Every row has a hidden score. In each pair, how much higher is the second row's than the first's? 15 means about the same, 30 much higher and 0 much lower. The score is a weighted sum of the row's numbers plus the product of two more (or one squared), each taken from its middle value.
[ 2.02  0.31 -1.55 -2.24 -0.18  1.04 -1.02  1.58 -1.79 -1.15  4.57]
[ 0.12  0.75  0.55  0.68  0.35 -0.87 -0.28 -0.06 -0.17  0.79  0.30]: 13
[ 1.72  0.26 -1.01 -1.61  0.26  0.39 -0.13  0.64 -1.32 -0.25  2.70]
[-0.53  0.88  0.69  0.43  0.10 -0.53 -0.52 -0.43 -0.06  0.95 -0.09]: 15
[ 0.02  0.39  0.73  0.08 -0.02 -0.14 -0.52  0.62 -0.79 -0.37 -0.26]
[ 0.14  0.50  0.83 -0.04  0.22 -0.04 -0.21  0.94 -0.49 -0.16 -0.09]: 15
[-0.30 -0.24  0.48  1.07 -0.17 -1.02 -0.23 -0.02  0.39 -0.02  0.11]
[-0.44 -0.80  0.68 -0.98 -1.15 -0.19  0.04 -0.20 -0.05 -0.62 -0.33]: 10
[ 0.22  0.36  0.51 -0.15  0.37  0.20  0.00  1.27 -0.67 -0.36 -0.12]
[-0.01  0.66  0.71  0.88  0.14 -1.00 -0.53 -0.04 -0.10  0.87  0.11]: 15
[-1.91 -0.72 -0.85  0.17 -0.64 -0.17 -0.12 -0.84  1.02  0.58  0.08]
[-0.74  0.40  0.37  0.63  0.31 -1.15 -0.19 -0.53  0.08  0.90  0.02]: 15
[ 0.06  0.82 -3.85 -2.45 -0.88  3.04  1.59 -2.90 -0.05  0.39 -0.41]
[-0.03  0.35  0.38  0.47  0.78 -0.87 -0.08 -0.65  0.27  0.91 -0.03]: 15
[-0.84  1.14  1.74 -0.74 -0.33 -0.13 -0.66 -0.63 -0.20  0.67 -0.81]
[ 0.55 -0.68  0.49  0.43 -0.03  0.45  0.91  1.76  0.81  0.30 -0.15]: 18
[-0.72  0.88  0.49 -1.22  0.00  0.92 -0.65 -0.89 -0.47  0.43 -0.89]
[-0.35 -0.23 -1.42 -0.21 -0.04  1.10  0.66 -1.21 -0.03  0.08 -1.10]: 20
[-0.78  0.13 -1.49 -1.42 -0.80  1.69  0.77 -2.14  0.29  1.02 -1.44]
[-0.22  0.69  0.27  0.71  0.17 -0.78 -0.22 -0.46  0.08  0.82 -0.19]: 17
[-0.15  0.91  0.74  1.01  0.27 -1.06 -0.52  0.03 -0.19  0.67  0.27]
[-0.68  1.48 -1.10 -0.15 -1.44  0.49  1.77 -2.04  1.47 -1.38 -1.88]: 18
[-0.46  0.58  1.00  1.02  0.10 -0.90  0.05  0.65  0.43  0.14  0.00]
[-0.75  1.26  1.79 -0.48 -0.58 -0.32 -0.83 -0.71 -0.35  0.72 -0.72]: 12
[-0.01  0.67  0.90  0.06  0.56 -0.75 -0.21 -0.69  0.15  0.86 -0.31]
[-0.66 -0.72  0.38  0.67 -0.76 -0.38  0.03  0.83  0.37 -1.00 -0.19]: 12
[ 0.41  0.04  0.17 -0.07 -0.07  0.36  0.09  1.03  0.02  0.48  0.62]
[-0.36  0.83  1.98 -1.45 -0.14  0.02  0.05 -0.73 -0.03  0.61 -1.42]: 16
[ 1.66 -0.23 -0.97 -1.50  1.09  0.35  0.47 -0.65 -0.15  0.55  1.10]
[ 0.14  0.05  0.94 -0.31 -0.31  0.59  0.43  1.48  0.34  0.61 -0.19]: 10
[-0.29  0.75  1.31 -0.05  0.25 -0.55 -0.35 -0.14  0.19  0.64 -0.40]
[ 0.86 -0.74  0.38 -0.73  0.93  1.36  0.16  1.28 -0.95 -1.70 -1.01]: 21
[ 0.48  0.56  0.43  0.28  0.56  0.23 -0.41  0.89 -1.15 -1.04 -0.31]
[ 0.28  0.19 -1.50  0.85 -0.61  0.10  0.88 -1.39  0.16  0.20 -0.94]: 20
[ 0.33  0.44  0.26  0.38  0.74 -0.76  0.10 -0.84  0.23  0.74 -0.27]
[-0.12  0.60  1.02 -0.17  0.41 -0.42  0.05 -0.16 -0.02  0.64 -0.53]: 13
[-0.11  0.39 -0.67  0.47  0.01 -0.32  0.09 -0.98  0.06  0.72 -0.61]
[-0.49 -0.15  0.11  0.84 -0.92 -0.80 -0.56  0.54 -0.22  0.10  0.84]: 12
[-0.03 -0.57 -3.71 -3.67 -0.36  2.65 -0.58 -1.17 -0.92  0.43  3.05]
[ 0.50 -0.65  0.53 -0.47  0.17  0.59  0.81  1.23  0.35  0.36  0.20]: 12
[ 0.77 -0.46 -1.68  0.03  0.19  1.87  1.06 -0.32 -0.94 -3.14 -2.01]
[ 1.17 -0.38 -2.48 -2.69  0.64  1.97  0.04 -0.58 -0.64  0.65  1.94]: 13
[-0.28  0.92  0.82  0.68  0.19 -0.78 -0.68 -0.10 -0.04  0.97  0.16]
[-0.22  0.57  0.17  0.96  0.18 -0.78 -0.27 -0.52 -0.01  0.65 -0.25]: 17
[ 1.45 -1.61 -0.12 -0.64 -0.28  1.50  1.53  3.11  1.00  0.98 -0.01]
[-0.73 -1.86  0.09  1.08 -1.45 -0.51 -0.33  0.90  0.67 -0.49  0.24]: 14
[-0.68 -1.41 -0.38  0.18 -1.40 -0.34 -0.67  0.46  0.11 -0.41  1.16]
[-0.76 -2.26  0.36  0.59 -1.05  0.08 -0.53  1.14 -0.32 -2.09 -0.14]: 8
[-0.14  0.65  0.54  0.79  0.14 -1.09 -0.46  0.01  0.02  0.55  0.25]
[ 0.50  0.03  0.30  0.57  0.71  0.44 -0.72  1.01 -1.29 -1.42 -0.28]: 14
[ 0.27  0.59 -0.12  0.34 -0.18 -0.56 -0.46  0.33 -0.53 -0.22  1.29]
[-1.20 -1.52 -0.45  1.33 -1.27 -0.86  0.33 -0.43  0.94 -1.30 -0.56]: 17
[ 0.34  0.30  0.48  0.35  0.90 -0.61  0.11 -0.28  0.04  0.22 -0.13]
[ 1.29  0.52 -2.23 -0.31 -0.46  0.92  0.85 -0.77 -0.41 -0.61  0.34]: 19
[-0.26  0.08 -0.20  0.68 -0.45 -0.04  0.17 -0.45  0.35  0.43 -0.83]
[-1.28 -1.37  0.39  0.30 -1.62  0.05  1.00  0.17  1.03 -1.46 -1.00]: 8
[-0.40  0.36  0.52  0.97 -0.51 -0.91 -0.40  0.32  0.05  0.29  0.32]
[-1.20  0.28 -1.24 -0.34 -0.11  0.35 -0.26 -1.61  0.30  2.31  0.07]: 16
[-0.97 -0.97  0.50  1.14 -1.05 -0.79 -0.30  0.71  0.51 -0.72  0.35]
[-0.47  0.61  0.33  0.31 -0.20 -0.30 -0.15 -0.96 -0.07  0.60 -0.88]: 16
[-1.28 -1.12 -0.41  0.26  0.36  0.50  0.94  0.48  1.76 -0.01 -0.23]
[ 0.14  0.67  0.77  0.53  0.20 -0.47 -0.29  0.76 -0.09  0.53  0.41]: 17
[-0.77 -0.60  0.33  1.16 -1.12 -0.98 -0.20  0.14  0.59 -0.68  0.17]
[-0.62 -0.99 -2.30 -1.79  0.62  1.80  0.38 -2.31  0.36  2.23 -0.47]: 15
[ 0.21  0.93  0.33  0.77  0.01 -0.84 -0.51  0.19 -0.33  0.74  0.79]
[ 0.72  0.27  0.96 -0.34  1.14 -0.14  0.28 -0.81  0.11  0.17 -0.88]: 14
[ 0.36 -1.77  0.26 -0.06 -1.21  0.42  0.79  2.12  1.07  0.47  0.29]
[-0.35  0.25  0.42  0.74  0.06 -1.31 -0.47 -0.07 -0.04 -0.10  0.59]: 17
[-0.23 -0.07 -1.22  0.75 -0.61 -0.02  0.59 -1.18  0.30  0.15 -1.07]
[ 0.22 -1.79 -1.72  0.02 -1.26  1.74  1.44  0.75  0.55 -1.86 -1.80]: 12
[-0.18  0.86  0.87  0.57  0.19 -0.79 -0.48 -0.11 -0.18  0.74  0.04]
[-0.17  0.26 -0.54 -0.37 -0.22  0.13 -0.29 -0.61 -0.50  0.89  0.78]: 15
[ 0.69  0.10  0.24  0.35  1.23 -0.60  0.37 -0.94  0.46  0.53 -0.47]
[-0.25  0.49  0.28  0.18  0.33 -0.16 -0.25  0.31 -0.57 -0.10 -0.15]: 12
[-0.12  0.21  0.69  0.32 -0.04 -0.23 -0.08  0.82  0.34  0.53  0.13]
[-0.06  0.93  0.83  0.84  0.11 -1.15 -0.49 -0.20 -0.28  0.64  0.24]: 17
[ 0.42 -0.38  0.60  0.01 -0.44  0.39  0.59  2.20  0.67  0.82  0.10]
[ 0.21  0.06  0.71 -0.57 -0.03  0.50  0.48  1.39  0.15  0.62  0.13]: 14
[ 0.86  0.14 -0.43 -0.32 -0.40  0.10 -0.64  0.68 -1.10  0.13  2.38]
[-0.12 -0.83 -1.59 -1.92  1.04  1.52  0.34 -1.51  0.17  1.07 -0.58]: 18
[ 0.33  0.52  0.21  0.20  0.35  0.14 -0.05  0.26 -0.70 -0.41 -0.45]
[ 1.08 -0.15  0.54 -0.94  1.07  0.72 -0.02  0.73 -1.15 -1.68 -1.10]: 21
[ 0.61 -0.32 -0.13 -0.81 -0.47  3.04  0.62  1.24 -0.67 -2.01 -1.92]
[ 0.61 -1.52  0.25 -0.51 -1.30  2.15  0.84  3.28  0.92  1.44 -0.30]: 16
[-0.77  0.60 -0.37 -0.15  0.10 -0.02 -0.21 -0.83 -0.08  0.99  0.17]
[-1.22 -0.53  0.16  0.94 -0.58 -0.98 -0.11 -0.35  0.48 -0.04 -0.09]: 15
[-0.27  1.43  1.48 -0.23 -0.17 -0.68 -0.81 -0.52 -0.35  0.57 -0.40]
[ 0.72 -0.63  0.10 -0.02  1.03  1.37  0.24  1.26 -0.89 -2.05 -1.15]: 20
[ 0.55 -1.53 -0.62 -1.10  1.45  1.16  1.21  0.13  0.44  0.16 -0.75]
[ 0.16  1.01  0.78  0.88  0.17 -1.06 -0.51 -0.08 -0.13  0.74  0.28]: 11
[ 0.77 -0.10 -1.66 -1.20  0.23  1.46 -0.02 -0.61 -0.93 -0.47  0.70]
[-0.15 -2.25  0.38  0.06 -0.82  0.73  0.44  2.45  0.36 -1.95  0.11]: 9
[ 1.29 -0.42 -1.07 -0.89 -0.19  1.56  0.59  1.25 -0.14  0.26  0.97]
[-0.49  0.93  1.20  0.28 -0.11 -0.66 -0.67 -0.24 -0.16  0.66 -0.29]: 14
[ 0.34  0.10 -1.33  0.47 -0.57  0.49  0.99 -0.74  0.37  0.21 -0.98]
[-0.02  1.00  0.56  0.46  0.26 -0.82 -0.51  0.08 -0.22  0.41  0.16]: 12
[-0.78  1.34  1.69 -0.19 -0.33 -0.54 -0.62 -0.82 -0.15  0.40 -0.74]
[-0.23  0.44  1.39 -1.37 -0.56  1.02  0.28  0.83  0.25  0.68 -0.76]: 15
[ 0.76 -0.32  0.51  1.18  1.19  1.45 -1.13  1.51 -1.60 -2.51 -0.26]
[-0.07 -0.90 -2.33 -0.17 -1.83  1.27  1.68 -1.10  0.94 -0.81 -1.64]: 24
[-0.06  0.71  0.70  0.77  0.17 -0.77 -0.45  0.35 -0.02  0.62  0.20]
[ 1.18  0.14 -3.47 -0.16 -1.44  0.87  1.80 -1.13  0.35 -2.09 -0.45]: 26
[ 0.96  0.40 -0.83 -0.70 -0.05  0.44 -0.72  0.36 -1.12  0.13  2.40]
[ 0.17  0.34 -0.25  0.33 -0.02 -0.55 -0.33 -0.23 -0.43  0.12  0.79]: 15
[ 0.25  0.64  0.58  0.20  0.39 -0.44 -0.47  0.47 -0.53 -0.16 -0.17]
[ 0.22  0.15  0.64  0.80  0.89  0.00 -0.28  1.05 -0.63 -2.20 -0.62]: 12
[-0.45  0.75  1.43 -0.46 -0.33  0.28  0.04  0.48  0.18  0.66 -0.62]
[-0.14  0.97  0.76  0.61 -0.05 -1.02 -0.45 -0.14 -0.08  0.85  0.09]: 19
[-0.06  1.00  0.73  0.87  0.19 -1.17 -0.64 -0.05 -0.01  1.03  0.26]
[ 1.00  0.29 -0.15 -0.41  0.49 -0.21 -0.02  0.01 -0.51  0.51  1.30]: 14
[ 1.02 -0.42 -2.98 -2.89  0.70  2.00  0.03 -0.73 -0.52  0.85  2.33]
[ 0.29  0.67  0.86 -0.55  0.16  0.53 -0.82  0.39 -1.14 -0.69 -0.33]: 11
[ 0.45 -0.13  0.44 -2.33 -0.11  0.00  1.18 -2.42  0.23  0.28 -2.13]
[-0.21 -0.32  0.63  0.18  0.70 -0.89  0.43 -0.92  0.74 -0.01 -0.70]: 9
[-0.64 -0.98 -1.09  0.88 -1.44 -0.09  0.42 -0.88  0.84 -0.55 -1.24]
[-0.27  0.76  0.72  0.66  0.11 -0.59 -0.03  0.76  0.11  0.41  0.18]: 9
[ 0.22 -0.23  1.38 -0.48  1.07 -1.21  0.63 -1.11  1.13  0.06 -1.31]
[-0.93  0.00  0.45  1.43  0.07 -1.94 -0.19 -0.09  0.72 -0.58  0.01]: 16
[ 0.93 -0.65  0.26 -0.30  1.66 -0.31  0.79 -0.59  0.66  0.35 -0.65]
[ 0.11  0.65  0.61  0.71  0.54 -1.08 -0.29 -0.37  0.04  0.86  0.16]: 13
[ 0.02 -0.10 -2.59 -0.03 -0.94  0.65  1.45 -1.85  0.16 -0.05 -1.28]
[ 0.30  0.51  0.43  0.27  0.59  0.06 -0.42  0.77 -1.03 -0.83 -0.07]: 9
[-0.63  0.12 -0.22  0.01  0.02 -0.17 -0.05 -0.50  0.23  0.50  0.14]
[ 0.58  0.50  0.11  0.13  0.19 -0.48 -0.49  0.00 -0.51  0.40  1.00]: 17
[-0.71 -1.00  0.01  1.13 -1.15 -0.82 -0.22  0.12  0.32 -0.43 -0.21]
[ 0.10 -0.77  0.26 -0.01 -0.53  0.46  0.68  1.69  0.65  0.73  0.19]: 12
[-0.90 -1.19  0.21  1.30 -1.30 -0.85 -0.62  0.36  0.33 -0.72  0.32]
[ 0.77  0.19  0.34  0.36  0.71  0.58 -0.61  1.06 -1.50 -1.55 -0.18]: 12
[ 0.56  0.66 -0.81 -1.27 -0.09  1.05 -0.44 -0.78 -0.93  0.30  1.26]
[ 1.33  0.10 -0.57 -1.60  0.10  1.70 -0.86  1.03 -2.08 -0.79  1.59]: 13
[-1.66 -1.82 -0.06  1.56 -1.11 -1.04  0.81 -0.11  1.68 -1.85 -0.33]
[-0.19  1.23  0.99  0.46 -0.05 -0.97 -0.62 -0.15 -0.03  0.78  0.01]: 12
[-0.50  0.45  0.74  1.05 -0.32 -1.06 -0.44  0.03 -0.01  0.35  0.27]
[-0.11  0.84  0.81  1.08  0.17 -1.44 -0.41  0.01 -0.07  0.58  0.17]: 17
[ 0.81 -0.63  1.25 -2.20  0.80  1.65  0.82  0.56 -0.75 -1.07 -1.89]
[ 0.03  0.84  0.74  0.87  0.11 -0.82 -0.21  0.44  0.08  0.61  0.19]: 2
[-1.00 -0.72 -0.89 -0.56  0.42  1.19  0.86 -0.11  2.04  0.74  0.13]
[-0.33  0.48  0.78  1.06  0.48 -1.17 -0.03  0.06  0.03  0.00 -0.15]: 16
[ 0.06 -0.45  0.47  0.10  0.06  0.57 -0.16  1.50 -0.89 -1.53 -0.31]
[ 0.27  0.24  0.35 -0.09  0.00  0.15 -0.02  1.42 -0.37  0.14  0.68]: 15
[ 0.27  0.59  0.72  0.31  0.24 -0.16 -0.18  0.83 -0.52 -0.09  0.16]
[-0.24  0.32  0.64  1.12 -0.19 -1.12 -0.47  0.19  0.04  0.51  0.15]: 17
[ 0.11  0.52  0.70  0.37  0.46 -0.72 -0.06  0.25  0.09  0.63  0.19]
[ 1.00 -0.37 -2.16 -0.09 -0.38 -0.03  1.76 -1.95  0.63 -0.21 -1.43]: 23
[ 0.80  0.88 -0.26 -1.15 -0.27  0.32 -0.82  0.31 -1.17  0.16  1.86]
[-0.69  0.22  0.50  1.44  0.20 -1.59 -0.08 -0.36  0.35 -0.15 -0.24]: 18
[ 1.21  0.18 -0.76 -1.01  0.46  1.25 -0.77  0.98 -1.94 -0.99  1.66]
[ 0.55  0.44  0.35  0.04  0.49  0.02 -0.42  0.75 -0.87 -0.78 -0.16]: 18
[ 2.48  1.38 -1.63 -2.89  0.31  1.30 -1.27  2.05 -2.17 -2.05  5.33]
[-0.05  0.71  0.63  0.80  0.24 -1.12 -0.52  0.01 -0.03  0.76  0.37]: 13
[-1.42 -0.50 -2.49 -1.61  0.42  3.42  0.09 -1.41  0.93  1.85  0.31]
[ 0.60 -0.25  0.52  0.47  0.70  1.09 -0.42  1.96 -1.16 -1.24 -0.25]: 17
[-0.13  0.40 -0.24  0.70 -0.15 -0.53 -0.16 -0.73 -0.02  0.30 -0.43]
[ 2.24 -0.87  0.07 -1.24  2.29  0.30  0.70 -0.28 -0.16 -0.87 -0.43]: 18
[-0.27  0.67  0.55  0.56  0.10 -0.97 -0.51 -0.28  0.02  0.92  0.34]
[ 0.21 -1.52  0.01  0.18 -0.45  1.03  0.33  1.67 -0.18 -1.79 -0.72]: 12
[ 0.01  0.47  0.34  0.49  0.55 -0.80 -0.04 -0.62  0.36  0.96 -0.16]
[ 0.24  0.15 -1.26  0.16  0.15  0.87  0.97 -0.51 -0.38 -1.65 -1.54]: 16
[ 1.00 -0.61 -2.96 -0.41 -1.19  0.98  1.40 -0.95  0.32 -1.94 -0.20]
[-0.31  0.61  0.86  0.73  0.32 -1.36 -0.47 -0.03  0.01  0.47  0.26]: 7
[-0.15  0.97  0.81  0.83  0.19 -0.93 -0.45  0.14 -0.03  0.92  0.04]
[-1.10 -0.80 -0.60  0.59 -1.11 -0.38 -0.38 -0.47  0.23  0.34  0.11]: 16
[ 2.28 -0.64 -1.51 -1.65 -0.18  1.96 -0.22  2.45 -0.75  0.79  3.44]
[ 1.28 -0.81  0.35 -0.37  1.46  0.19  0.88  0.16 -0.03 -0.44 -0.65]: 19
[ 0.28  0.47 -1.16  0.68 -0.43 -0.20  0.58 -1.13  0.14  0.40 -0.68]
[-0.98 -0.64 -0.15  0.44 -1.18 -0.42 -0.34 -0.27  0.14  0.21  0.09]: 10
[ 0.46 -0.73  0.38  0.58  0.61  1.35 -1.02  1.98 -1.47 -2.58 -0.01]
[ 1.85 -1.82 -0.90 -2.22  0.30  1.80  2.25  2.18  0.68  0.69  0.45]: 27
[ 0.16  0.57  0.91 -1.59 -0.06  1.22 -0.70 -0.68 -0.96 -0.26 -0.91]
[-0.21  0.43  0.82  0.77  0.39 -0.56  0.07  0.65  0.25  0.43 -0.03]: 18
[ 0.19  0.66  0.56  0.61  0.41 -1.17 -0.31 -0.14  0.11  0.89  0.16]
[-0.06  0.86  0.63  0.51  0.10 -0.70 -0.50  0.15 -0.12  0.69  0.47]: 13
[-0.11  0.91  0.67  0.67  0.37 -1.06 -0.33 -0.22 -0.03  0.71  0.17]
[-0.29  1.08  1.13  0.27 -0.11 -0.77 -0.61 -0.38 -0.28  0.77 -0.12]: 13
[-0.98  0.21 -0.05  0.42  0.38 -0.29 -0.37 -0.32 -0.15  0.19 -0.04]
[ 0.02  0.65  0.49  0.73  0.11 -0.93 -0.34 -0.31  0.04  0.67 -0.10]: 18
[ 2.48 -1.47  0.09 -1.01  2.33 -0.62  0.85 -1.05  0.61  0.34 -0.69]
[-0.44  0.64  0.43  0.47  0.08 -0.82 -0.55 -0.46  0.02  0.93  0.23]: 6
[-0.83  0.25  0.47  1.54  0.25 -1.42  0.15  0.13  2.02 -0.92  0.14]
[-0.17  0.73  0.50  0.78  0.30 -0.89 -0.31 -0.32  0.00  0.58 -0.02]: 7
